In the rows, zero is written as 128.
Each path is a new rotation, seen through one point. The rows after it are directions, each followed by how far the rotation turns it, in degrees each step (0 if it stays put).
Each turn is a multiple of 5 degrees from 10 to 175, or 0.
Each row of a path follows its step; steps can be skipped.
path 1
step 0: [128 123 130 116 124 134 130 138 139 128 135 138 134 126 139 132 134 127
 119 133 125 136 110 121 134 128 120 128 141 135 131 137 138 115 133 124
 119 116 122 135 135 127 127 139 130 125]
step 2: [139 118 135 113 136 128 131 124 133 132 136 142 130 125 141 126 130 124
 127 125 134 120 115 130 128 132 121 131 135 134 123 119 137 138 127 138
 127 119 130 129 137 131 133 129 145 134]
step 11: [128 127 126 123 131 124 128 134 117 136 139 132 139 129 130 126 130 118
 134 124 132 140 122 132 131 120 115 129 138 130 140 115 124 111 130 137
 132 119 130 124 145 126 132 122 123 132]
step 14: [128 118 125 119 128 121 137 133 122 128 135 131 133 133 120 129 136 113
 142 126 133 137 128 130 131 132 123 136 142 138 119 128 137 134 131 138
 117 130 125 141 139 124 127 132 134 137]
step 16: [131 119 131 134 131 136 124 129 131 130 134 143 130 128 128 125 143 123
 123 136 123 137 120 124 144 129 132 132 136 146 126 126 117 129 128 132
 126 130 129 145 136 124 131 143 131 132]
step 17: [142 128 131 136 137 123 129 130 134 131 128 134 125 137 133 137 122 123
 119 132 135 127 119 122 138 127 131 145 148 136 121 117 123 130 133 126
 119 124 131 135 138 127 135 138 130 133]
step 18: [135 126 135 118 134 132 129 129 133 136 141 141 119 133 139 135 129 133
 118 137 124 138 137 118 129 124 120 132 138 129 128 116 129 136 137 126
 122 117 122 128 138 126 136 139 131 134]
step 19: [135 130 135 122 129 133 130 119 131 134 137 130 118 140 130 131 132 131
 137 135 128 119 133 120 124 116 129 124 145 142 122 122 119 128 126 127
 139 117 129 130 135 122 134 143 137 127]
step 20: [137 126 138 115 122 135 131 123 125 131 127 135 127 137 132 136 145 128
 127 126 136 117 128 121 128 124 124 130 142 125 124 128 116 129 131 131
 130 120 144 121 141 140 132 129 134 139]
step 23: [126 125 121 123 125 119 124 127 115 127 125 128 132 135 131 135 142 124
 124 116 126 128 130 127 140 116 108 130 146 128 135 134 123 125 129 135
 131 119 129 133 124 130 136 139 124 124]
Speeds:
[125 127 127 126 128 130 132 130 122 126 125 125 127 130 123 129 132 128
 129 126 126 127 129 130 128 131 127 129 127 129 127 133 129 128 127 124
 124 129 128 133 129 133 128 128 126 127] -> 45
[129 129 129 125 126 122 131 127 125 130 129 129 129 127 131 130 127 129
 128 125 130 127 126 125 129 131 127 129 129 122 129 127 130 127 127 127
 123 129 127 126 127 129 126 131 123 133] -> 120
[127 128 133 126 127 129 124 128 127 128 129 128 128 125 124 130 123 132
 125 130 127 129 131 123 125 130 131 131 132 126 129 129 126 124 124 127
 129 129 128 130 133 130 130 128 130 128] -> 35
[132 127 134 129 131 126 129 124 126 124 129 128 128 126 127 129 128 128
 127 129 129 127 126 125 127 132 125 123 131 130 129 131 127 130 137 126
 130 129 126 128 129 128 126 128 128 125] -> 20
[128 129 129 127 129 130 126 124 132 130 125 127 127 128 134 128 130 131
 128 124 125 124 128 127 127 130 123 127 132 126 127 131 127 129 124 128
 127 127 128 129 124 128 134 125 129 126] -> 20
[125 126 128 125 129 126 126 131 124 129 130 127 132 128 132 126 127 131
 125 129 128 132 127 129 129 129 125 123 124 127 126 130 123 132 128 130
 126 127 131 129 130 127 129 130 131 128] -> 155
[132 129 122 124 130 128 125 129 126 128 126 124 124 127 125 130 132 130
 126 126 128 126 128 123 126 124 128 127 127 123 129 124 125 130 129 128
 133 128 131 128 128 129 127 130 127 128] -> 25
path 2
step 1: [127 158 138 135 132 128 123 136 130 119 148 119 130 137 125 136 126 125
 113 135 130 127 127 129 111 123 124 133 123 133 130 132 115 124 124 130
 124 114 130 139 127 123 126 134 123 121]
step 3: [125 134 128 123 120 130 127 124 126 105 116 124 121 143 137 141 129 128
 123 128 121 117 126 120 135 139 134 137 144 138 133 114 137 135 129 142
 136 128 130 125 121 119 127 122 137 118]
step 6: [128 132 126 120 121 111 127 126 124 129 110 130 118 125 133 130 122 135
 145 124 133 132 127 133 131 136 131 113 130 130 121 124 124 123 126 134
 126 126 131 133 135 110 150 146 140 128]
step 10: [116 137 121 124 116 116 136 120 131 138 140 123 123 134 130 134 136 132
 120 126 132 110 114 139 128 135 125 125 115 136 120 133 126 145 127 120
 136 126 115 127 113 127 136 123 136 121]
step 11: [121 138 118 145 130 131 131 138 134 134 118 121 119 119 129 129 130 128
 113 139 127 120 146 133 122 136 123 144 130 129 134 127 128 139 129 129
 135 135 139 124 112 112 124 118 127 121]
step 12: [124 120 127 133 115 118 120 128 126 147 117 128 114 130 136 130 127 147
 122 134 127 133 126 127 125 140 129 136 139 118 131 128 119 124 129 134
 134 120 128 129 143 122 119 121 148 135]
step 14: [141 131 137 125 123 124 120 149 119 131 132 120 127 117 143 131 122 136
 124 131 128 126 129 139 111 125 126 130 114 122 129 131 130 131 115 133
 118 117 136 132 116 121 141 143 129 128]
step 16: [125 124 134 133 117 125 134 127 120 121 124 138 126 151 134 138 121 139
 127 121 121 123 113 123 126 130 129 126 130 147 132 124 128 135 139 128
 105 132 120 137 115 126 131 130 136 137]
step 17: [137 141 122 135 132 134 132 125 130 136 121 119 132 131 125 132 121 122
 123 129 125 123 115 113 117 124 122 120 119 116 128 120 125 141 124 110
 116 137 134 141 115 115 115 128 120 126]
step 18: [131 128 139 133 115 127 132 125 142 137 121 134 121 131 138 118 131 136
 125 137 144 127 116 123 131 128 130 123 117 126 117 120 117 131 135 128
 134 131 127 119 133 100 137 130 127 117]
Speeds:
[127 124 130 131 130 131 129 126 125 127 128 128 126 131 127 128 125 134
 126 126 129 124 130 129 131 131 125 134 129 129 126 129 131 123 128 128
 128 133 131 130 128 129 127 128 128 129] -> 90
[128 127 123 126 128 126 128 131 128 126 126 125 130 125 131 129 131 129
 126 125 131 132 129 124 131 129 124 130 128 126 129 130 128 129 128 129
 123 131 129 126 120 128 127 129 127 130] -> 125
[127 130 127 124 132 129 129 130 129 127 123 133 126 127 131 126 123 128
 130 131 128 125 128 129 131 129 129 132 125 130 132 128 128 127 128 128
 131 124 124 126 124 128 126 128 128 131] -> 90
[123 129 127 128 128 125 127 129 125 129 131 129 131 131 129 128 127 126
 129 127 132 126 127 129 132 124 124 124 129 131 132 127 131 129 127 131
 129 130 125 130 129 126 123 131 133 128] -> 115
[127 129 128 131 126 128 129 129 130 128 124 128 133 127 127 122 127 126
 128 127 129 128 127 133 131 134 129 127 130 126 125 128 125 130 127 125
 126 128 131 127 129 125 125 127 132 130] -> 55
[127 129 132 127 132 129 133 130 130 134 129 130 128 129 128 126 130 128
 130 125 129 126 130 125 131 128 128 124 131 128 126 124 127 127 131 124
 128 130 126 131 126 126 130 130 124 130] -> 35
